In the data rows, 50 means zero.
Here are some points:
[74. 55. 35. 79. 32. 43. 43. 54. 19.]
[14. 37. 47. 44. 24. 69. 61. 41. 58.]
[37. 62. 61. 49. 41. 47. 58. 51. 57.]
[60. 44. 34. 50. 71. 37. 43. 59. 62.]
[28. 35. 70. 52. 57. 40. 61. 41. 56.]
[39. 34. 39. 45. 68. 63. 42. 30. 37.]
[36. 51. 40. 55. 48. 93. 50. 43. 39.]
[20. 38. 58. 55. 73. 69. 59. 25. 39.]
[56. 48. 30. 67. 52. 47. 43. 59. 29.]
[40. 59. 58. 25. 24. 38. 49. 50. 50.]
[59. 41. 34. 49. 69. 34. 44. 59. 61.]
[72. 58. 58. 33. 29. 34. 42. 57. 40.]
[41. 45. 58. 43. 36. 47. 54. 44. 52.]
[51. 56. 53. 38. 30. 48. 49. 55. 55.]
[36. 49. 64. 51. 55. 40. 58. 44. 57.]
[36. 47. 55. 57. 46. 61. 78. 47. 52.]
[77. 52. 74. 48. 72. 53. 46. 41. 57.]
[24. 52. 58. 52. 44. 52. 64. 49. 54.]
[58. 55. 26. 55. 67. 47. 39. 58. 48.]
[16. 61. 76. 53. 59. 43. 52. 44. 57.]
[21. 38. 65. 55. 67. 59. 67. 42. 48.]
[34. 34. 59. 50. 55. 44. 58. 40. 52.]
[22. 47. 52. 59. 43. 65. 84. 52. 53.]
[32. 50. 44. 52. 52. 84. 49. 36. 42.]
[49. 51. 35. 53. 60. 50. 45. 53. 53.]
[54. 42. 35. 40. 55. 45. 45. 46. 59.]
[29. 38. 64. 50. 51. 38. 53. 45. 58.]
[38. 44. 37. 55. 24. 63. 54. 49. 47.]
[99. 61. 46. 53. 38. 35. 36. 60. 33.]
[43. 53. 49. 53. 56. 41. 51. 48. 63.]
[95. 67. 36. 78. 30. 45. 41. 80. 26.]
[86. 71. 36. 79. 26. 48. 44. 84. 31.]
Then 16 other points, each followed by its number:
[40. 48. 45. 47. 50. 49. 47. 45. 54.] 0
[35. 45. 86. 68. 77. 80. 75. 65. 59.] 1
[59. 44. 30. 39. 61. 44. 42. 48. 60.] 2
[68. 58. 70. 73. 84. 75. 34. 50. 35.] 3
[33. 41. 48. 45. 49. 51. 51. 37. 48.] 4
[71. 52. 65. 23. 39. 38. 39. 48. 60.] 5
[62. 46. 32. 41. 59. 42. 43. 49. 61.] 6
[49. 51. 52. 68. 60. 67. 42. 45. 34.] 7
[66. 65. 24. 67. 14. 68. 53. 56. 34.] 8
[76. 64. 33. 88. 12. 56. 59. 71. 22.] 9
[67. 55. 68. 25. 44. 34. 37. 49. 65.] 10
[65. 56. 22. 66. 68. 46. 36. 66. 39.] 11
[50. 44. 43. 42. 50. 45. 43. 43. 59.] 12
[65. 45. 30. 39. 59. 38. 40. 49. 60.] 13
[51. 48. 63. 54. 63. 37. 48. 52. 72.] 14
[40. 54. 60. 50. 54. 39. 47. 46. 65.] 15
Which of these numbered points is nearest to each point below by angle, seen from the average point of the first points? Its number follows each.
[43. 53. 48. 47. 53. 47. 48. 44. 58.] > 0
[48. 50. 56. 57. 62. 42. 60. 50. 61.] > 14
[18. 33. 43. 51. 52. 82. 49. 32. 42.] > 4
[53. 50. 47. 63. 35. 46. 46. 61. 37.] > 9
[63. 53. 22. 65. 66. 46. 35. 65. 39.] > 11
[48. 52. 35. 56. 58. 48. 41. 54. 47.] > 11
[64. 46. 27. 41. 66. 43. 41. 51. 62.] > 6
[54. 47. 28. 72. 49. 50. 45. 57. 27.] > 11
[71. 58. 51. 34. 33. 40. 41. 51. 45.] > 5
[33. 43. 65. 58. 69. 65. 68. 44. 46.] > 1
[59. 46. 56. 40. 31. 48. 52. 55. 52.] > 5
[77. 48. 55. 37. 41. 49. 56. 56. 59.] > 5
[76. 59. 74. 75. 90. 79. 30. 48. 35.] > 3
[48. 49. 34. 45. 35. 59. 55. 50. 50.] > 8
[33. 46. 59. 71. 63. 89. 78. 58. 46.] > 1
[34. 41. 42. 53. 27. 61. 61. 50. 48.] > 8
[67. 55. 57. 34. 31. 38. 43. 54. 43.] > 5
[75. 62. 41. 77. 29. 46. 47. 77. 30.] > 9
[39. 32. 32. 53. 48. 50. 43. 32. 32.] > 4
